In the rows, zero is written as 128.
The same turns and mirrors carry the whole set onto itself and the rows of a family onto each other. Which other rows belong to the same family as each row named below? List them in the order they appear above.
These 16 rows form 4 families of 4 rows each.
z_108: [141 122 147 164 152 169 131 122 144]
z_3: [138 145 131 146 143  98 135 145  96]
z_145: [113  99 136 164 138 157 101 118 144]
z_321: [ 89 140 117 117 162 132 110 140 148]
z_503: [ 82 143 124 115 120 127 113 148 147]
z_819: [ 83 116 107 149 119 143 128 149 142]
z_632: [155 107 151  94 129 124 132 109 132]
z_880: [125 115 141 102 115 167 147 100 138]
z_188: [134 114 117 134 130 104 112 124  84]
z_551: [139 119 142 151 137 150 142 130 177]
z_736: [154 120 150 155 150 161 124 103 132]
z_160: [ 90 143 119 108 115 117 131 155 129]
z_698: [135 100 123 121 104 134 155 103 103]
z_933: [129 148 128 152 146 101 112 153 110]
z_172: [138 118 137  91 113 153 136  96 123]
z_284: [136 150 105 124 151 104 153 127 108]

Same family as z_108: z_3, z_503, z_172
Same family as z_284: z_321, z_632, z_551
Same family as z_819: z_145, z_188, z_698

The same turns and mirrors carry the whole set onto itself and the rows of a family onto each other. Which other rows belong to the same family as each row named below? List them in the order they appear above.
These 32 rows form 4 families of 8 rows each.
z_457: [150 117 130 139 126 143 159 124 151 141 128 132 154]
z_661: [120 113 172 111 120  79 147 131 142 130 121 117  67]
z_219: [122 161 160 120 105 124 163 135 151 120 116 152 101]
z_325: [123 135 158 119 144  81 144 105 153 156 132 129  80]
z_102: [109 150 158 119 133 105 151 126 127 110 169 119  71]
z_132: [118 164 164 112 120 112 160 126 147 119 143 137  78]
z_190: [ 93  97 148 156 130  86 119 121 106 116 136 111  74]
z_839: [ 99 113 135 154 126 119 137 146  88  95 169 122 107]
z_621: [108  94 143 176 147 116 101 145 105 129 154 116 121]
z_351: [104 104 158 129 129  75 135 119 121 125 133 111  61]
z_777: [ 93  93 145 176 121 106 107 136 103 111 124 120  94]
z_651: [101 131 147 135 135 108 142 133 101 101 179 114  83]
z_92: [121  88 147 172 129 128 112 163 114 131 128 130 146]
z_199: [130 113 180 132  99 116 134 161 154 127  93 133 106]
z_213: [136 129 161 114 127  93 155 123 163 158 107 145 104]
z_297: [126 127 127 148 159 126 137  97 136 134 176 104 111]
z_652: [133 137 131 133 152 118 151  89 151 142 164 111 106]
z_881: [105 112 132 161 111 132 142 154  92  96 142 139 129]
z_833: [134  97 152 152 116 126 132 164 135 141 105 145 150]
z_906: [134 105 123 164 142 147 134 126 126 128 162 114 150]
z_792: [118 104 168 159  99 127 117 163 136 120  92 134 115]
z_769: [143 106 126 155 132 150 147 132 137 133 140 125 161]
z_389: [114 123 136 154  98 136 151 155 112 103 116 154 138]
z_557: [128 113 124 160 153 138 130 112 125 130 175 105 128]
z_587: [102 109 146 163 157  98 106 121 112 135 166 110  93]
z_56: [141 139 134 124 141 122 164  95 162 148 144 123 117]
z_336: [103  98 155 177 109 122 105 152 117 114 106 129 111]
z_787: [149 130 132 126 130 131 167 108 162 146 130 131 135]
z_403: [141 113 158 128 114 111 150 147 156 152  96 149 133]
z_918: [109 126 152 139 156  83 124 105 133 147 158 114  75]
z_872: [121 143 147 136  95 134 160 147 137 115 105 160 126]
z_685: [130 115 180 113 109  96 147 147 156 132 104 125  84]

Same family as z_652: z_457, z_297, z_906, z_769, z_557, z_56, z_787
Same family as z_92: z_325, z_621, z_213, z_833, z_587, z_403, z_918
Same family as z_219: z_102, z_132, z_839, z_651, z_881, z_389, z_872

